(in the rows, 128 means zero)
The rows of A fall into 3 groups, and each row is roughly a mix of its group's hidden directions.
A, 97 rows:
[[124 150 185 166 160 126 121 119 141 109 147  91]
 [152 110  69  76 108 137 131 121 119 122  98 125]
 [136 175 140 163 123 114 185 112 159 135 117 120]
 [102 104 112 117 121 127 143 129  84 174 176 145]
 [147  95  66 116  98 134 130  98 102 138 114 147]
 [126 180 161 142 126 114 163 113 150 126 125  79]
 [131 176 143 165  98 130 173 101 149 121 122 106]
 [120 178 150 165 129 115 184 120 151 128 118 135]
 [119 145 154 148 191 145  92 132 154 125 100 135]
 [140 130 111 102 149 168 118 110 146  97  77  94]
 [139  97 150 184 165 145  92 119 137 114 120 150]
 [ 79 135 127 110 136 125 129 175 112 135 140 183]
 [151 158 121 145  94  96 151 107 168  98  95 136]
 [102 157 188 137 111 114 134 156 164 117 154 127]
 [132 166 163 177 142  96 152 130 157 114 152 134]
 [126 158 158  89 118 119 110 169 106 103 170 141]
 [175 147 148 144 115 119 125  97 137 101 140  72]
 [ 65 123 113 144 128 130 167 137 127 141  98 167]
 [133 129 150 196 149 124 146 128 143 132 138 176]
 [134 126  99 116 120 114 149  91  80 171 152  99]
 [134 120  87  96 114  93 137 104  83 164 122 147]
 [138 167 141 117 121 115 172  89 143 131 117  77]
 [111 127 108 135 114 107 192  97 116 172 128 136]
 [157 166 142 153 105 137 133 103 162  96  93  98]
 [148 110 108 135  54 125 134 130  96 107 130 110]
 [104 124 103  74 100 115 161 115 119 157 114  94]
 [160 117  86 112  65 141 117 108 123 135 104 138]
 [146 103 146 178 139 119 169  86 143 129 154 143]
 [170 141 117 153  82 119 117 102 152  93 101 147]
 [ 87 132 142 152 136 141 128 158 146 158 122 189]
 [105 129 165 137 191 136 111 169 120 134 148 138]
 [136  93 143 107 153 150  68 116 122  98 121  99]
 [ 94 109 123 143 113 101 144 140  94 162 157 176]
 [114 137 100 111  87 105 171 148 104 159 151 155]
 [105 146 132 115  96 144 172 112 145 137 127  68]
 [101 138 187 163 131 138  92 148 136 139 159 138]
 [175 141 115 153  88  87 165 104 130 131 143 126]
 [144  92 153 152 169 142  71 112 110 124 130 135]
 [156 159 159 125 139 131  83 171 134 101 159 140]
 [156 143 117 132  95 128 127 111 167  89  73 127]
 [143 121  77  69 142 112 145 161 135 134 126 144]
 [111 125 122 116 126  87 150 122  92 172 179 132]
 [159 138 171 157 167 138  77 131 135 107 137 130]
 [119 131 153 104 148 149  66 148 122  87 114 110]
 [128 103 101  93 179 149 107 136  95 143  95 117]
 [135 141 135 193 140 124 144 125 120 130 164 176]
 [108 147 181 163 179 135 127 129 147 112 135 105]
 [173 134 120 165  91 111 173 100 141 133 142 111]
 [ 90 114 128  92 143 123 151 137 107 168 163  88]
 [118 135 179 180 130 106 134 103 110 125 163 107]
 [142 150 169 192 110 105 144 108 139 132 151 127]
 [ 79 134 176 159 171 140 122 147 137 135 136 144]
 [145  80 128 136 161 149  63 127 127 121 128 133]
 [ 96  86 129  87 138 171 100 165 124 132 128 123]
 [164 130 100 132 105 129 130 101 163  90  80 112]
 [ 67 106 135 137 150 122 136 144  98 153 141 170]
 [122 130 111 119  90 108 187  93 107 150 128 104]
 [101 112  87 107  81 125 177 117 131 145 122 147]
 [155 156 160 179 124  94 156 111 145 124 152 114]
 [ 97  88 107  79 143 134 119 147  95 163 142 130]
 [165 105  93 145 110 148 106 114 150  88  94 151]
 [152  98 123 145 163 155  72 128 161 114 109 120]
 [151 107  75  74  97 138 116 122 111 123 109 121]
 [120 120 114  73 175 152 108 146 130 105 113  97]
 [145 104 139 165 174 151  77 120 148 120 105 130]
 [ 89 170 126  98 105 115 181 152 136 123 136 139]
 [111 113  83  88 135 151 131 154 135 141  92 168]
 [168 141 169 163 153 138  89 116 141  99 124 105]
 [ 73 116 146 169 152 123 158 116 105 142 123 160]
 [118 105  97 114 153  98 135 132  85 163 144 172]
 [168 160 140 147  94 148 106 139 182 132 116 140]
 [142 105 125 177 142 152 103 140 129 106 146 184]
 [ 93 119 121 126 180 144  95 156 145 144 110 168]
 [160 146 163 121 144 141  71 136 130  90 131  99]
 [152 166 161 130 140 137 109 116 151  93 108  77]
 [113 141 143 137 109 112 126 152 121 132 120 209]
 [128 158 130 112  80 110 164 101 151 127 114  83]
 [115 111 117  66 151 147  87 156 114 118 134 107]
 [167 137 131 165  73 117 136  83 124 123 128 111]
 [129 100  69  76 118 115 144 133  99 136 121 141]
 [118 124 100 142  93 112 199 106 135 149 124 130]
 [ 88 119 133  90 187 149 110 162 129 121 123 125]
 [155 108  86 112  87 146  97 146 148 107 109  97]
 [130 165 133 145  73  97 170  99 137 136 140 126]
 [148 138  82 129 103  94 165  89 120 136  98 144]
 [157 153 158 140 123 147  94 128 158  88  89 106]
 [124 113 118  83 127 114 111 144  83 159 171 153]
 [147 133 140 173  99  85 159  96 108 133 158 122]
 [144 136 129 177 121 104 181 104 125 163 143 150]
 [110 143 121 171 108 115 185 119 134 139 159 162]
 [131 166 131 168 117 111 192 116 151 144 123 137]
 [100 130 148 129 191 158 130 120 137 101  98 100]
 [131 114 134 174 158 142 135  84 158 124  85 107]
 [141 139 169 143 174 150  90 146 142 105 127  93]
 [131 104  80 128 163  98 143 130 116 134 112 182]
 [136 147 174 143 177 145  91 141 102 136 147 104]
 [168 150 148 106 104 130 100 127 124  92 136  74]]
Here is one row from each group, named. Which group is each of the other rows in?
[172 120  93 116  71 111 134  97 109 125 130 113] : Z
[114 108 126  92 160 147  65 160 123 120 129 141] : V
[141 158 153 149  63 111 135 108 152 115 150 116] : M

[176 148 149 143 123 122  87 116 154  87 105 106] : M
[ 85 160 167 143 129 117 172 155 155 132 140 143] : M
[118 123 174 148 166 147  92 163 131 118 166 128] : M
[122 197 143 101 109 123 132 168 138 107 125 115] : V
[ 92 100  87  90 148 147 136 141 111 137  96 160] : Z
[124 105  94  74 110 164  88 139 117 127 104 130] : Z
[158 178 170 171 138 113 153 111 139 128 136 121] : V
[117  85  75 104 128 130 117 121 111 178 112 133] : V
[158 108 102 120 131 134 109  92  92 146 153  77] : M
